Each path below is one point turned by a fixed rotation once a step. After each direction that follows a path, write how fast that rotation turns it, in degrees per step (0 if it stays still).
Each turn is a multiple of 5 degrees from 10 to 175, or 0.
Each row of a path follows its step; steps can be skipped.

step 0: [ 13.5  14.8 -14.6  -8.9  23.2  15.3  11.2 -18.8 -14.2 -27.2  -9.7  13.3
 -14.6  23.5  -2.5 -54.4  23.1  -8.2 -31.6  12.1 -26.2 -27.6  14.6  24.7
  38.6 -35.6  -5.0  -6.8   2.8   3.8  16.3 -22.6  -9.2   6.5 -28.9  20.9
  20.4]
step 1: [ -2.1 -15.3 -22.8 -19.3  12.3  22.7  23.2 -15.1 -13.6  16.8  -8.8  16.8
  -4.8   8.9  35.5 -10.2 -12.8  29.0 -12.6  20.1  -3.3  -3.0 -21.9  19.8
  18.9  -2.6  38.0  30.9  22.5  63.5   2.9  19.7  20.9   0.7 -10.7  12.0
 -23.5]
step 2: [  4.6   4.0 -27.9 -26.5   3.3  27.4  34.1  32.3   8.1   2.5  12.7 -15.0
 -46.4 -19.9  24.6 -24.0 -18.9  -1.9 -14.9  -1.4 -22.3  10.1  30.9  -4.6
 -21.8  21.3  12.2  -9.9  30.0  16.0  35.5 -16.4 -21.9 -25.0  -1.5 -22.3
  -2.1]
step 4: [-35.5  16.2  -3.0  18.1  25.2 -16.4  38.0  15.2  -9.8   4.1   8.9   8.8
 -24.6  30.5  24.9   3.3   9.6  43.0 -43.3  16.8  -2.7  -7.2  -5.0   3.3
  36.8 -18.6  -5.9  14.9   3.0  39.2  12.1  23.0   0.5 -23.2 -17.6  11.4
 -11.3]
step 5: [ -2.5   8.6  -0.9 -10.9  -0.1 -13.2  25.7  31.2   1.7 -16.2 -22.8  11.8
 -39.1   9.2  28.7 -62.5  -2.0  -9.6  20.0  29.1 -36.4  -4.4  18.1   8.6
 -10.3   1.0  19.7 -10.4  15.5  39.6   0.6  -9.4  10.0  10.1  -5.4 -32.9
  -4.5]
step 6: [ 14.0 -10.2 -41.7 -17.2  38.3  35.5  -7.3 -38.2 -21.3  26.3 -20.4   8.9
 -34.8   8.7  34.0 -11.3  18.5 -10.6 -15.2  -5.8 -32.9  -9.4  13.8  -5.3
   9.7   5.3   5.5   5.5  -7.0  13.6  18.2 -18.3 -16.3  13.0 -29.5  10.2
  29.7]
step 7: [  1.2 -17.4 -30.7 -20.6  17.9  -0.4  22.8  -5.1  22.7 -13.1  -2.4 -11.3
 -35.3  14.5  -3.7  15.4  -1.2  31.4 -25.3  22.1  10.0 -18.8 -13.2 -15.2
  36.1  13.3  49.3  21.2   5.3  29.1  27.7  10.8  -0.8 -43.0  -2.4  -4.9
 -16.3]
step 8: [-16.8  31.0  -3.8 -18.6  10.2   6.0  48.6  29.9  26.8 -14.1  -0.5  33.1
 -24.1 -10.5   3.6 -49.3 -24.8 -26.2 -28.0  12.8 -14.9 -14.7   4.7  12.8
   8.9  -9.8 -16.6   5.9  -0.4  10.5  32.7 -32.2 -12.0 -19.0  -5.8  -5.2
  -8.2]
step 9: [  7.4  34.8 -24.4 -11.6  52.8  16.7   6.0 -10.8 -34.5  17.9 -14.5  -0.5
 -24.9  44.7  15.4 -15.0 -22.8   2.7 -21.7  -2.5 -13.0 -13.3   5.1  13.8
  -7.6 -24.6  18.3   3.3   5.5  26.3  -9.7 -19.4  37.1  26.9 -14.6  16.1
  -3.9]
[  4.9  14.9   7.2   2.8  -3.3  10.2  -3.2   3.9  -7.4  -3.0 -16.4   3.2
  -0.2   1.1  -2.1  -0.9   4.2  -3.9  -1.0  -9.4 -11.7   3.3   7.0  -6.2
  -3.4  -1.4   5.6   4.0  -0.3 -11.4  10.7  -8.6  -4.0   7.6   2.8  -6.0
 -10.2]  120
[ -6.1  -5.5   3.3   0.4  -4.2  -3.9  -3.5  -1.3   0.7  -0.2  -1.7   1.9
   5.9   3.0  -4.9  -1.2 -11.2  17.9 -12.0   4.8  -9.1  13.5   7.8  -5.5
  -3.6   1.7   9.0  18.9  -3.8  -1.5  -6.4   1.9  -1.4  -4.9  -2.4   0.0
   5.7]  125
[  8.1  -6.9  -2.5  16.7   6.0   1.3  -2.8   4.6  -0.7  11.1  -8.2   6.1
   3.6   1.8   2.8   2.2  -5.0   9.4  -8.5 -18.4   4.7  -7.4  -8.8   3.4
   9.9   0.6  11.4  -5.6  -0.3  -1.0  -3.3   6.2  -0.5   1.3  -5.1   0.9
  -1.0]  125
[ -4.7   1.4   3.2  -6.2  -4.3  -3.9  -9.5   6.9   1.1  -0.5   4.3   7.2
   0.6  -2.9  -3.0 -17.6  -8.1  -7.0   3.0 -12.1  -0.3  -0.5   3.5   5.6
  -2.1  -2.6   5.7  -9.9  -4.1  -0.8   3.0  -7.6  -0.7  -8.9  -3.2 -10.5
  19.2]  125
[ -9.6   4.1   7.3  -9.6   9.5   7.1 -19.4  -6.3 -11.9   1.0   1.1   5.4
 -11.0  -3.8  -2.6   5.8  -2.7  12.7   6.7  -5.5   5.7   3.5  -8.7   0.6
   2.5  -3.9  -6.5   3.1  -3.3   8.5   5.4   1.9   2.9  -0.9  -2.4   0.8
  -4.5]  130
[  6.2  -8.8   1.3  -2.0   9.0  -8.0  -3.6  -6.6   9.6   3.6   2.4  -4.9
  -1.0   8.1  -2.4  -1.8  10.5   0.9   1.7  -8.2   7.6   6.6  -1.9 -10.9
  -0.5   9.4  -4.3   4.9   8.0  -9.9   9.7 -10.7  -2.7 -14.2  -8.6  -4.0
  -4.3]  90

step 0: [-50.2  12.0  27.2 -12.1 -35.8 -16.8  34.0  -7.1  -4.8  -1.3 -28.2  -6.2
 -11.0  -3.4  -6.9 -15.2   7.5 -19.6 -18.8  30.7  -8.7 -28.9   2.1  22.5
 -18.0  -9.1   4.4  -2.5   7.0  31.2  29.8 -20.3 -32.5   3.4 -35.8  25.3
 -12.9]
step 1: [ -6.0 -12.4  40.1 -31.6  19.1 -20.2  -0.6 -23.0  -1.5   3.6 -28.4  -2.3
  -1.8 -13.9 -18.4  20.3  31.5  -3.7  -5.8  -8.2 -29.9 -12.2 -35.0   5.4
   5.5 -22.0   9.4 -33.4  19.2  34.1  16.2 -24.9   9.7  -4.9  -5.6  29.8
  46.5]
step 2: [-25.1  28.1  12.2 -15.9  -8.2  10.6   5.3 -27.2  -6.2   8.0  -6.5 -44.9
 -14.3 -19.4  13.7  -6.3 -14.1 -13.6  -6.3 -30.2   6.1  -8.4  -8.1  19.8
  24.1 -13.0  -9.0 -31.2   4.7 -17.9  16.6  20.6   7.5 -28.5 -48.5  42.6
  33.1]
step 3: [ -8.6  -0.1  29.7  -7.3 -32.6   6.9  29.4 -26.9  -3.6 -15.4  17.1  11.2
  20.5  15.0   2.9  20.4  -9.5   1.8 -69.9 -21.6  -5.3  21.8  -5.8  -1.2
  -9.4   3.6  21.4 -36.8 -24.8  21.5   9.3   0.9  -5.3 -13.7 -32.0  21.6
  19.7]
step 4: [ -0.7   2.7  18.1  -1.4  16.6   0.9 -14.9 -19.7  -6.0   6.8   5.0   9.7
  -0.3  15.2   8.7  46.6   2.3 -25.8 -19.9  -7.3  18.0  24.9   1.2  45.7
  28.7 -21.1 -11.9  12.3 -16.8  18.0 -24.9 -24.6 -33.4 -24.6 -22.4  15.4
  51.1]
step 5: [  1.4 -16.2 -27.5  19.0  21.8  15.4   4.1  -9.5  42.4  29.6   0.6   5.8
  36.4  -6.4   0.7  24.6 -39.0  -7.4 -24.4  -8.3  20.1 -16.9 -12.4  27.7
  -6.9 -15.1  -4.6  -8.4 -21.5   4.0   9.1 -14.5  19.3 -40.4 -44.1  26.4
   2.0]
step 6: [-16.1  -5.3  -4.9  52.7 -18.8  -3.2  -9.9   5.7   7.4  25.1  24.0  20.2
  18.7  27.9  -9.6  -0.6  -1.6  -6.8 -29.6  11.3 -31.1  -4.8  37.9  48.2
 -20.2 -31.5   5.8 -12.8 -18.9  -0.3   0.7   2.2   2.4  11.8  -8.7  36.7
  30.1]
step 7: [  8.3  -0.1  -7.7  37.3   7.1  -7.6   6.8  13.0  21.7  -8.1   4.1  -2.0
  26.7 -11.8 -21.4  16.4   8.1 -23.8  15.2  15.7 -30.2   0.3  14.1  11.8
  42.9 -28.3  26.6  -3.6  -2.1  26.5 -23.1 -42.6  -2.4  16.3 -59.2  11.3
   4.6]
step 8: [-10.2  -6.3 -25.0   9.1  18.7 -27.3  26.6 -16.6   4.2  32.4  25.2  31.1
 -10.2 -20.9 -33.1 -41.6  -4.1  22.0  13.5  -2.8 -27.7  -8.0  -3.4   2.3
  20.0 -24.9   9.0  17.7 -15.8   5.0  -2.2  -6.4   0.6 -26.8 -32.5  51.2
   8.0]
[-10.2   1.6   3.9   0.2  -3.2   2.0   7.0  -2.5 -11.3   7.7   8.6 -14.0
   8.7  10.6   1.9  -8.0   7.3  -4.1   8.6   4.1   9.7  -2.8  -1.4   2.7
  -4.6  -7.9 -10.1   7.2   3.0  -0.5 -15.6   3.9  -5.4  -1.4  -1.1   5.8
  -2.5]  175
[ -2.7   2.5   4.4   0.0 -16.0   7.5  -1.1   5.3   8.4   4.5   9.9  -9.6
   5.2   0.8   3.5   2.1  -3.9   4.1  -1.3   6.7  -5.7   6.1  14.6  -9.8
  -9.9   0.1  -2.2  -0.2  -2.5 -11.5  16.3   8.0   0.1  -0.5  -2.0   3.3
   3.6]  110
[  1.0   2.1   3.6   8.7  -2.9   3.2  -6.4  -8.3  -8.7   3.9  -9.1  -7.6
   9.8   3.4  -7.5  -8.2   1.5  11.1  -3.5  -5.5   2.5  -3.7  -1.8   9.6
   8.7  -7.5  -1.7  -4.2  -8.0 -11.9  10.1  -2.6  13.3  -1.4   5.5 -10.0
  -3.5]  100
[ -1.2  -0.9  -1.9   7.3 -12.3  -6.4   0.7 -10.9   1.7  -5.1  -5.2   4.1
   1.6   5.9  -1.4  -3.9 -12.3  12.3  -3.2  -5.8  -0.6 -12.3  12.1  -1.3
  -3.5   9.9  -2.1  -2.8  14.2   2.7  -7.9  -1.9  -5.4 -11.3   4.0   5.6
  -3.5]  125
[  5.6  -5.5  -5.7  13.4  -2.9   0.9  10.8  -6.7   0.3 -14.7  -7.2  -7.7
  -2.1  -0.9 -10.3   5.8   7.2 -10.2   4.0   3.7  -1.0  -2.4  -7.0  -0.7
  -5.5   7.5   3.5   8.2  -8.6 -10.2   1.8   5.9  -2.9  -7.1   7.0   6.2
   8.0]  0

step 1: [-15.7   1.4  41.4  19.1  16.8   0.5  14.5  14.3   9.2   3.1  -6.3  15.0
  12.9  15.7 -17.2  11.5  50.3  -2.1  38.7 -13.4 -17.8  18.9 -18.2   1.5
  -9.8 -26.4 -25.3 -10.5  -5.7 -25.1   9.5  41.2  -5.5  19.5   9.3  -8.6
  23.6]
step 2: [ 28.2  -5.2  36.2  17.1   6.1  25.8 -19.8 -20.0   9.3 -17.4  26.1  19.4
 -11.2  30.0 -10.6 -22.2  -2.8  24.8  -7.6  15.0 -16.4  -5.0   5.6   8.2
  20.1  40.4  -6.7   1.0  -8.8  10.4  -5.0  27.8 -22.6   9.2  51.5  -3.6
   9.3]
step 3: [  3.8   3.2   2.5  -4.3  13.7 -14.9   2.1 -19.9 -19.9  18.6   1.8  -0.6
  -1.1 -36.4  -6.2  -0.8   0.9  -3.9  -4.1 -19.5  -2.5 -55.8   4.0 -26.3
  -2.4   7.7  33.8  -4.2 -33.2  18.1  15.9  18.3 -30.4 -19.9  23.6 -19.7
  43.2]
step 4: [  0.2 -21.4   7.3  23.6  -2.2  -1.0  22.7  26.8  22.9  -2.8 -70.9  -7.1
   3.6   0.8   9.0  -6.9  20.3  14.6  26.9  13.0 -26.4 -11.7  -2.4  16.4
   2.7 -19.7   2.8  -5.0 -15.9  -9.6  -3.6  -1.7 -42.7  -0.9  -6.2 -22.3
  29.5]
step 5: [ -6.5  -9.0  19.6 -23.4   2.5   9.2  16.6 -48.6  46.7   7.0   0.5   7.9
  -9.4  27.3  -4.6 -36.7  16.7 -16.8  22.7  17.4 -27.6  11.7  -4.2  20.2
  23.7  14.2 -21.1  -6.0 -24.9  16.3   2.9  -1.4   1.0 -33.1  21.0  -1.6
  -5.1]
step 6: [ 27.5  13.7  20.9   2.8   9.7   2.9 -11.9  19.8  11.7   5.6  23.6  23.5
  -9.8 -20.5 -54.7 -35.7  -7.5  -6.0  -9.7 -16.8  11.8 -27.5  -8.9 -14.1
  12.9 -16.3  -4.8 -19.6 -50.4  -3.0   9.2  -8.3   3.3 -29.3  -8.6  -0.4
  21.6]
step 7: [ 27.5  11.2  -7.9  31.9  -0.7 -31.7  10.6  29.4 -16.4 -34.0 -26.0  -5.1
   0.8  11.5  -7.6 -29.9  10.1 -11.1  -0.4  37.5 -28.5 -10.0 -19.9 -16.2
   1.0  -6.9  44.4   9.1 -12.2   5.9 -30.4 -16.9  -5.3 -15.4  13.9 -21.7
   3.6]
step 8: [ -9.3 -10.7  -5.3  -4.1  -7.9 -34.7  24.9 -45.6   0.7 -20.5 -12.1  13.9
 -20.3   3.7  13.1  -7.0  24.7 -21.0  -8.6  -5.2 -12.6 -16.8  10.0   8.5
 -15.6 -24.7 -47.7   0.4 -21.7   9.3 -21.3 -17.6 -12.8 -20.8   9.6 -35.2
 -28.6]
step 9: [  2.8   8.5  21.4  -0.6   1.9 -23.2 -25.2  22.0  40.1  -4.1  -6.9   6.8
   0.6   4.9 -45.1 -26.5   6.4 -37.6  17.7 -10.2   7.6  -6.1  11.9  -6.7
 -15.1 -19.0 -37.5  30.0 -29.0   0.0  21.4  21.8   5.1  29.8  -5.6  -1.1
 -10.2]
[  2.0 -13.7  -8.5  -8.4   0.3  -2.0  -2.9  -8.2  -5.6   0.4  -0.2   9.5
   2.0  -8.1   3.2 -10.5  -4.8   6.9   3.8   8.0   5.5   7.2  -2.9  -5.9
   0.6   7.9 -17.5   0.8  -9.8  -3.2   1.6  -4.2   4.4   9.4  12.0   1.8
   1.1]  115
[ 11.5  -9.2  -2.7  -2.7  23.3  -6.0 -13.9   3.2   5.9  -2.0   0.5   0.3
  -0.5 -10.3   9.0  -0.6   4.8  -1.1   4.5  -6.5   2.4   2.4  -5.8   4.2
  -8.7  -3.3  14.5  -0.4  -1.1  -2.2  -1.5  -4.0  -2.4  -1.7   0.0   5.4
  -2.7]  110
[ -4.7  -7.9 -11.5  -2.6 -13.3  -0.8   7.1  -0.2  10.6 -14.6  -3.5   1.7
   5.3 -15.7   6.2   5.7  -0.2   0.3   1.5   0.6   0.8  -6.9  -2.8  -1.4
  -4.7 -11.0   3.4   1.7   8.3  13.4  -6.4   0.9  -3.7   1.7   5.4  -6.4
   4.7]  90
[-11.0   9.5  -3.0  -4.1   5.8  -3.1  12.3  -8.1  -6.2   3.9  12.9   2.1
  -2.2  -2.1   2.5   8.5   5.9   8.0  11.7  -7.1   2.6  -3.8  -9.5   2.4
   5.4 -11.2   4.5  -8.7 -10.0  -5.7   0.4  -5.4   4.4   3.9   4.1  -7.9
  -3.8]  160
[  5.8   4.2   8.5 -11.4  -7.1   7.7  -0.9   1.1  11.8  -2.2   9.3   0.7
   3.4  10.2   3.2  -8.8  -6.8   5.9  11.6 -16.6  -1.2  10.7  -4.3  -1.5
  -7.9  -7.0  -6.5   4.5  -2.5   5.9  -2.3   8.5  -2.0  -1.2  -0.2   3.1
  -4.3]  95
[  8.4  10.3  -2.3   8.1   0.8  -1.0   5.6   6.3   9.3   8.6  -8.2   0.2
   2.9  -2.3 -16.7   8.6   1.7   4.4   8.9   4.5  13.4   7.3  -0.5  -7.7
 -12.9   0.4  -1.8  -4.3  -1.6  -0.9  -5.0  -5.4  -6.9  10.6   0.2   1.5
   4.5]  135
[  3.2   4.1 -10.2   4.9  -2.3   9.0  -5.1   8.0  -2.9   3.8  -6.2   0.1
  -9.1   2.7  -3.0   0.7  -0.3   0.3  14.5  -2.3  -6.7  -1.0  -2.4  12.8
   8.7   7.6   1.8   9.4   6.1   3.5 -11.6  -4.2   3.4   0.1  17.3  -1.8
  -9.4]  135
[ -3.0  -4.9  -8.8   4.7   4.5 -11.1   8.8  -5.5   9.2  -5.9  11.0   0.6
  -2.7   7.2  -3.7   1.4   2.3   2.7   0.8   2.7   6.6  -4.8   4.0  16.3
   0.0   6.5  -8.2  -0.1   0.0  -4.2 -11.8  11.9  -5.1  -4.1  -2.5  15.0
   0.6]  110
